The rows of A fall into a few groups, and each row is roughly a mix of its group's hidden directions.
A (93 x 12):
[[-14   2 -13  10  11   5  33   3  26 -10 -12  11]
 [ 10  -9  13 -19 -19   6 -17  15   0  12  26 -19]
 [-31  12  10  -1  -1   9 -12   8   8  12  24 -22]
 [-10  19   9 -21  -5  29   0 -23  13  13   2   5]
 [-15  14  -6   9  22   9  34  -6  13 -14  -1   9]
 [-15  17  13   7 -16  33 -12   2  18 -15  -1   5]
 [  4  11   2  -8  -4  17   6 -16   6 -21 -33  20]
 [-14  16  -8   0  22   4  29 -13  -1  -2 -20  18]
 [-13   4 -11  11   3  13  25   4  29 -13 -17  14]
 [ -9  -3 -23  16   6 -27 -22  17  10  -3   3 -14]
 [-25  22   8  11 -10  25  -9   9  14  -6  15  -9]
 [  7 -12  -7  40   0  -3  -7 -16  18 -13   9   6]
 [  0  -1  -1   8   6 -12  -8  31  -4  18  21 -27]
 [-33  10  -7  18  14  -6   9  18   6   9  16 -14]
 [-11  16  -7  12  12  16  26  -9  18 -19  -9  17]
 [ -5  16  20  -8   1  19  18  -9  -8  28  16 -10]
 [  0  -1  11  27 -19   0 -34 -16   1  -2 -13  -3]
 [  3   0  13 -13  14  14  41  -6   1  -5  -9  14]
 [  9  19  -3  -7  11  12  -2 -43 -13   2  -1   2]
 [ -4 -26  10   6 -17 -14 -10  33  11   2   3 -10]
 [ 45 -11   0 -10  -6 -11  -5   1 -13  -2 -12  -1]
 [ 20 -17 -10 -30  10  -2   6 -12   5   0  27  -7]
 [-27  10  17 -10 -13  29 -14 -13  12  -3   3   4]
 [-23  -3  -5  19  18  -1  13  17  14  -1 -27  13]
 [-15   6  -7 -14   5 -22 -16 -11 -28   3   1 -24]
 [  1   4   5 -10  -4 -12 -31  -7 -30   8  13 -19]
 [-23   7   2   3  10   8  12  -7  15 -11 -33  18]
 [  1  -2  -6  19   5  13  25  10  32  -7  -3  19]
 [ 31  16  -6 -12 -15  17   1 -13  -9 -21  -9   6]
 [-20  -3   4   3   6 -13  -8  12  -1  21  30 -24]
 [-16   5 -19   1  21 -17  14  15 -13  17  15 -19]
 [  8  -9  -4  23 -17  13  -8  20  32   3   5  11]
 [ 13  -5   4 -22   9   9  18 -11   1  15  34 -11]
 [  0  10   7  12  14  23  27   3  20 -14   1  19]
 [-14  13 -16 -17  18   6  26   1   9  -9 -15  21]
 [  7  -8   8  -7  -7   4   3 -29   7 -16 -24  27]
 [ 38 -11   5 -16  -9 -10  -4 -20 -10  -7 -10   7]
 [-17  17  -8  15  15   6  32  16   3  -5  -8  16]
 [  3   2  13  27 -25   3 -33   6  -2   1   5 -10]
 [ -6  -5 -10  10  15 -21  11  -1  -6  20  33 -16]
 [  1   8   9 -17 -13  16 -12  -6  -4 -19 -34  11]
 [-19  22 -10  -5   9  10  10  -9   6  -9 -29  22]
 [ -7   7  -9   6   7  -8  -1  23  -9  16  28 -27]
 [-10  16  -5   3  -8  18  -7  -6  14 -25 -29  14]
 [  6   6   6  -5  -8  -7 -36 -11 -28   4  12 -13]
 [ 43   9  -2 -10 -11  -7  -4  -2 -14  -9   4 -15]
 [  5 -12  -3  36  -3  -2 -14 -24  18 -11   4   5]
 [-10 -13   7   2  -1  -7 -16  15  -3  23  32 -19]
 [  3  -4  -8  18  -5  12  10  14  35 -10 -12  19]
 [  1   9   9  38 -16   4 -28  -7  -5  -3  -5  -3]
 [  1 -22  -2  35  -3 -12 -11 -14  19 -11  -4   5]
 [ -5  10   0  -6 -10  18  -4  -3  11 -24 -35  15]
 [  2  10   2   5 -17  23 -18   0  15 -20 -24  17]
 [  9  -9 -11 -11  21   4  26 -24  13   1  20   5]
 [-33  -5  -9  16  19 -14  11  15   3  15  12  -6]
 [  7  -3   5  27 -14 -15 -23  21 -19  -6  -5 -11]
 [ -9   6  -6 -23   9 -19  -3 -18 -27  -8 -20 -10]
 [-15  -9   2  -7  21  -5  39  -6   8  11 -12   8]
 [ -5  -5 -10   7   7   5  33   6  27  -8 -16  17]
 [  1  10   9  -4 -23  27 -20  -7   3 -14 -22  12]
 [ -7  -6 -13   8  -7 -21 -34  18   2   6   6 -20]
 [  4  -9 -10 -18  -2   2  11 -36 -13  -5  -1  24]
 [  8  -5 -11 -36  22  -8  23  -7 -10   1   1   1]
 [ 16  -3   7  -6 -15  18  -3 -19   5 -19 -22  26]
 [-15   2   1 -19  10  -8  28  30  -8   6 -16   3]
 [ -1 -19  -2 -28 -10 -21  -6   6 -14   9 -23 -12]
 [-23   2  15  -6 -15  28 -22   2   7   8  19  -5]
 [ -5  15 -14  -7   2  20  16 -12  -2 -17 -26  22]
 [ 10   6  -9  -8   5   7  16 -13  -2 -16 -36  21]
 [ -9  13 -15  -2  21   7  21 -23   9  -9 -14  21]
 [  0  14   1 -18   6  -2  -2 -28 -23 -18 -23   6]
 [ 15  12 -10  -8   0  14  13  -9  -4 -20 -33  18]
 [-36   3   7   1  -7  25 -11   2   8   8  20   1]
 [  8 -16  -2 -28   1 -25  -2  -2 -19   3 -24  -6]
 [  0 -12   0   0  10 -16  16   1 -11  26  31 -16]
 [ 17 -23  12  -1 -11 -17 -20   5 -13   8  13 -23]
 [-18   5 -16   4  17   5  23  -1   1  -7 -29  20]
 [-11  -5 -12 -17  22 -11  28   0   4  -6 -23  15]
 [  7 -21  12   4 -24   0 -28   3  15   5  17 -14]
 [ 17   6 -13 -31   4   0  11 -21 -22  -2 -15   4]
 [-15   9   1 -19   3 -11  -7 -19 -33   5   3 -21]
 [  8 -18  15 -12  -8 -19  -7  20 -20  14   3 -22]
 [  3   6  -6   3  -6 -16 -38 -11 -22   3  12 -14]
 [  2 -12   5   8  14  -5  26  15   8  20  29  -6]
 [ -4  23 -10   9  16   0  12  29   3  -4 -24 -15]
 [ 12  -2  -7  15  -3  14 -14 -31  21  -8  21   5]
 [ 22 -12   4 -11 -10   2 -15   0  -2   7  35 -19]
 [  0 -11   4   5   7 -29  -5  10  -4  19  26 -24]
 [ -2 -10   9  13  -7  -8 -17  17   4  15  34 -18]
 [ 24  -2  27 -12  27  -1   3  17 -11  -8   5   5]
 [  3   0 -12  25  -5   8 -17 -22  24 -19   3  13]
 [ 15 -19  12 -17 -15  -8 -19  11  -8  11  18 -22]
 [  5 -12  -3  10  16 -15  23   8   3  20  30  -7]]
Here is one row of each group, with its name. Which group are the others in?
[ 26   3  13   8 -20  13 -23  20   5  -4  11 -13]
D
[-12   2 -11 -18  10 -27  -2 -17 -26   0 -10 -17]
P
[ 20 -20  12  -1  -4  -8 -10 -17  -9  15  23 -22]
H

[ -4  11   2 -10  -3  19   7 -18   6 -18 -32  20]
D
[ -4  -4  -1   1  14 -17  13  -4 -16  21  32 -18]
P
[ -8  -1  -4   7   4  15  34   7  28  -7 -12  15]
P
[ 18  -3  -6   6 -11  16   7 -13   2 -22 -17  31]
D
[-32  18 -11  21   8  14  10  19   9  -3   6  -3]
D
[-21  10 -18  -5  24 -22  14  -9  -6 -15 -15  -8]
P
[  8 -19   3 -22   7 -28  -1   6 -22  16   2 -16]
P
[  8  -5  -7 -27  16   7  14 -34  10   4  11   4]
H
[ 12  -2 -12 -42  16  -8  12  -2 -15  -1   3  -3]
H
